[[103 124 109 117 154 127 123 122 121 117 113 136 137 144 111 118]
 [154 129 150 136 113 112 117 137 122 111 126 154 139 117 116 147]]
->
[[154 129 150 136 113 112 117 137 122 111 126 154 139 117 116 147]
 [103 124 109 117 154 127 123 122 121 117 113 136 137 144 111 118]]

[[116 144 114 134 135]
 [139 115 137 128 137]
 [120 142 123 141 141]
 [128 134 121 129 125]
 [115 157 108 133 118]]
->
[[139 115 137 128 137]
 [120 142 123 141 141]
 [128 134 121 129 125]
 [116 144 114 134 135]
 [115 157 108 133 118]]

[[147 151 108 135 138 131 124]
 [114 118 140 154 134 116 131]
 [142 119 139 110 149 136 138]
 [121 108 113 106 150 122 142]
 [129 103 143 109 154 117 142]
 [151 112 119 130 137 117 112]
 [153 119 111 143 120 143 103]
 [141 154 118 105 130 117 154]]
->
[[129 103 143 109 154 117 142]
 [114 118 140 154 134 116 131]
 [142 119 139 110 149 136 138]
 [151 112 119 130 137 117 112]
 [141 154 118 105 130 117 154]
 [121 108 113 106 150 122 142]
 [153 119 111 143 120 143 103]
 [147 151 108 135 138 131 124]]

[[149 109 108 134 122 122 122]
 [107 147 147 123 134 133 134]
 [118 138 138 130 125 125 125]
 [135 122 122 134 122 122 122]
 [150 108 107 131 124 125 124]]
->
[[107 147 147 123 134 133 134]
 [118 138 138 130 125 125 125]
 [135 122 122 134 122 122 122]
 [149 109 108 134 122 122 122]
 [150 108 107 131 124 125 124]]

[[135 112 141 113 125 115 130 125 115 123 125 118 119 115 118]
 [129 122 140 122 132 121 126 122 124 118 122 126 118 124 125]
 [124 121 126 121 126 121 127 127 121 126 127 126 124 121 126]
 [122 129 117 132 106 139 140 142 132 137 142 107 142 133 107]
 [124 114 123 114 125 116 133 132 113 131 132 125 125 113 126]]
->
[[135 112 141 113 125 115 130 125 115 123 125 118 119 115 118]
 [129 122 140 122 132 121 126 122 124 118 122 126 118 124 125]
 [124 121 126 121 126 121 127 127 121 126 127 126 124 121 126]
 [124 114 123 114 125 116 133 132 113 131 132 125 125 113 126]
 [122 129 117 132 106 139 140 142 132 137 142 107 142 133 107]]

[[131 124 136 132]
 [118 133 112 125]
 [102 129 134 138]
 [138 128 130 118]
 [115 122 125 123]
 [131 147 132 120]]
->
[[131 124 136 132]
 [102 129 134 138]
 [131 147 132 120]
 [138 128 130 118]
 [115 122 125 123]
 [118 133 112 125]]

[[101 140 115]
 [152 126 100]
 [119 143 124]
 [121 139 103]]
->
[[119 143 124]
 [101 140 115]
 [121 139 103]
 [152 126 100]]

[[132 130 130 121 132 130 126]
 [120 123 142 125 123 138 128]
 [131 129 135 121 134 138 124]
 [129 133 136 124 136 140 123]
 [140 130 128 120 104 130 125]]
->
[[120 123 142 125 123 138 128]
 [129 133 136 124 136 140 123]
 [131 129 135 121 134 138 124]
 [132 130 130 121 132 130 126]
 [140 130 128 120 104 130 125]]
---
[[127 114 134 125 129 117 119 131 125 126 107 151 154]
 [145 119 123 142 129 132 133 122 130 132 119 144 136]]
->
[[127 134 129 119 125 107 154]
 [145 123 129 133 130 119 136]]

[[132 115 129 118 152 135 124 130 135 117 136 145 136 134 113 115]
 [138 125 137 118 139 135 124 130 135 117 122 123 136 136 134 130]]
->
[[132 129 152 124 135 136 136 113]
 [138 137 139 124 135 122 136 134]]

[[121 143 134 133 133 114 135]
 [121 110 123 137 113 139 138]
 [138 106 114 121 123 104 132]
 [122 140 136 133 136 110 136]]
->
[[121 134 133 135]
 [121 123 113 138]
 [138 114 123 132]
 [122 136 136 136]]

[[146 136 133 130 135 131 112 117]
 [125 143 141 134 138 138 124 115]
 [147 124 144 105 136 141 119 144]
 [122 137 144 132 138 130 110 134]
 [144 122 141 114 113 143 126 123]
 [126 126 143 112 128 154 123 112]
 [124 126 136 144 146 149 126 125]
 [154 118 141 112 134 107 113 133]
 [141 117 144 126 118 117 148 155]
 [138 152 136 119 144 124 131 129]]
->
[[146 133 135 112]
 [125 141 138 124]
 [147 144 136 119]
 [122 144 138 110]
 [144 141 113 126]
 [126 143 128 123]
 [124 136 146 126]
 [154 141 134 113]
 [141 144 118 148]
 [138 136 144 131]]

[[130 137 127 126 132 126 118 131 142 131 145 135 133 131 140 129]
 [127 126 116 122 120 133 105 135 114 128 110 132 122 122 124 138]
 [116 124 122 135 124 127 135 141 130 119 129 118 117 122 117 124]
 [137 132 145 126 130 122 133 146 142 130 138 127 130 136 115 130]
 [131 143 141 125 137 135 137 128 135 131 143 124 129 136 136 142]]
->
[[130 127 132 118 142 145 133 140]
 [127 116 120 105 114 110 122 124]
 [116 122 124 135 130 129 117 117]
 [137 145 130 133 142 138 130 115]
 [131 141 137 137 135 143 129 136]]

[[153 125 134]
 [155 117 149]
 [138 108 144]]
->
[[153 134]
 [155 149]
 [138 144]]

[[109 143 116 132]
 [147 114 142 124]
 [128 105 141 126]
 [147 143 120 125]
 [151 141 122 124]
 [101 124 127 132]
 [154 124 135 122]]
->
[[109 116]
 [147 142]
 [128 141]
 [147 120]
 [151 122]
 [101 127]
 [154 135]]
